In the rows, 100 means zero.
One turn sends every row of this set to another row. A few are shown first. Where does it send the rows asked after them?
ralar: 84 102 133 120 128 93 118 108 121 111 60 103 114 86 121 116 76 115 135 106 88 121 123 87 108 105 128 78 80 106 116 135 98 131
gumik: 75 69 91 110 79 105 110 79 103 112 117 82 109 80 102 105 116 113 103 152 154 109 85 94 99 88 74 114 77 120 97 127 115 87
bavu: 138 85 104 103 87 98 105 97 110 124 102 131 89 114 85 59 127 94 113 110 121 105 85 99 86 103 127 103 87 75 99 109 129 98
Savud: 78 99 142 118 129 86 108 121 128 113 81 84 115 92 119 128 71 127 127 110 86 125 109 90 101 99 109 74 71 95 113 132 107 129
Dov: 88 68 99 120 116 119 135 130 89 137 88 73 75 81 100 94 128 119 98 113 86 86 85 98 133 70 103 131 92 116 64 83 78 102
gebim: 85 66 105 114 128 110 117 134 87 139 94 71 84 95 99 96 127 130 84 116 91 72 87 100 122 60 95 112 89 119 58 90 92 119
nufan: 67 74 84 117 84 113 123 75 83 109 113 89 93 84 104 106 116 101 109 160 139 100 92 91 116 99 87 122 66 128 108 126 118 85
momu: 131 106 146 136 90 139 80 97 141 89 91 108 82 98 105 106 95 131 102 131 83 97 90 90 109 93 91 95 100 132 62 93 96 119
ros: 85 111 105 94 109 104 80 75 76 105 103 85 100 56 116 145 91 107 125 105 102 72 114 126 93 75 90 90 112 107 117 88 132 109
Sed: 111 94 101 115 120 75 100 128 87 82 112 101 64 61 103 104 122 99 86 119 92 133 76 75 119 126 97 97 73 77 138 112 117 103
Pok: 101 68 92 118 77 95 107 112 61 109 57 93 59 83 111 103 136 128 91 113 88 129 103 97 76 84 97 81 109 108 98 71 112 66
goga: 126 92 110 102 96 107 106 130 133 121 84 110 61 121 103 71 131 84 114 138 113 102 79 99 78 94 129 86 88 95 91 95 137 83
Ves: 134 107 96 131 78 96 103 98 96 81 112 90 68 96 109 72 115 117 97 91 55 91 106 131 104 127 89 83 77 128 126 117 122 102
zim: 78 82 99 103 121 112 127 120 93 116 93 71 82 91 96 92 130 133 88 103 86 65 84 87 126 55 90 115 85 120 52 82 101 101
moz: 116 64 101 107 102 68 91 117 87 122 78 124 85 128 89 115 119 89 71 80 89 95 106 121 112 124 108 97 74 117 103 110 87 125
Bes: 119 106 154 128 96 146 81 103 130 98 86 114 83 100 94 96 105 118 118 130 77 111 102 84 121 105 110 108 101 137 63 89 99 109
sud: 90 73 90 89 117 86 101 138 82 69 84 121 87 65 112 102 124 98 89 136 92 122 73 94 120 113 78 97 86 96 134 113 143 102
sulak: 120 108 146 120 98 122 93 100 143 74 83 115 84 105 101 105 99 132 110 125 95 106 91 77 117 98 83 104 97 124 48 88 96 105
mekom: 110 90 111 105 77 111 106 105 105 74 95 91 101 92 122 77 113 95 119 84 52 92 88 136 78 113 81 80 71 128 133 109 121 90
muze: 102 67 102 99 104 99 86 123 101 108 49 115 74 118 90 127 93 70 82 90 82 91 89 109 84 120 113 78 69 113 97 110 82 117
Befeg: 53 82 88 98 85 94 115 82 107 108 113 83 100 81 98 109 105 111 88 134 145 106 88 87 103 89 73 118 63 131 99 123 113 78
lolos: 108 81 99 112 101 98 83 86 53 117 86 99 58 91 87 101 131 132 102 88 83 129 96 92 80 93 114 89 103 86 116 80 99 65
sira: 70 107 141 114 134 75 120 118 118 104 74 95 104 103 116 122 69 130 132 98 89 120 123 93 90 97 108 77 77 103 90 122 108 122
gel: 81 130 105 91 109 92 93 75 97 94 107 99 89 58 117 135 81 98 119 102 113 71 116 127 86 79 90 99 107 119 110 88 132 106
meba: 92 115 111 85 103 103 93 76 78 117 98 88 97 59 125 133 90 92 130 108 103 75 134 127 108 94 89 100 104 118 133 84 122 102

sira turns into -> gel
Dov turns into -> Bes
momu turns into -> Savud
Now these:
sud turns into -> Pok
Ves turns into -> Sed

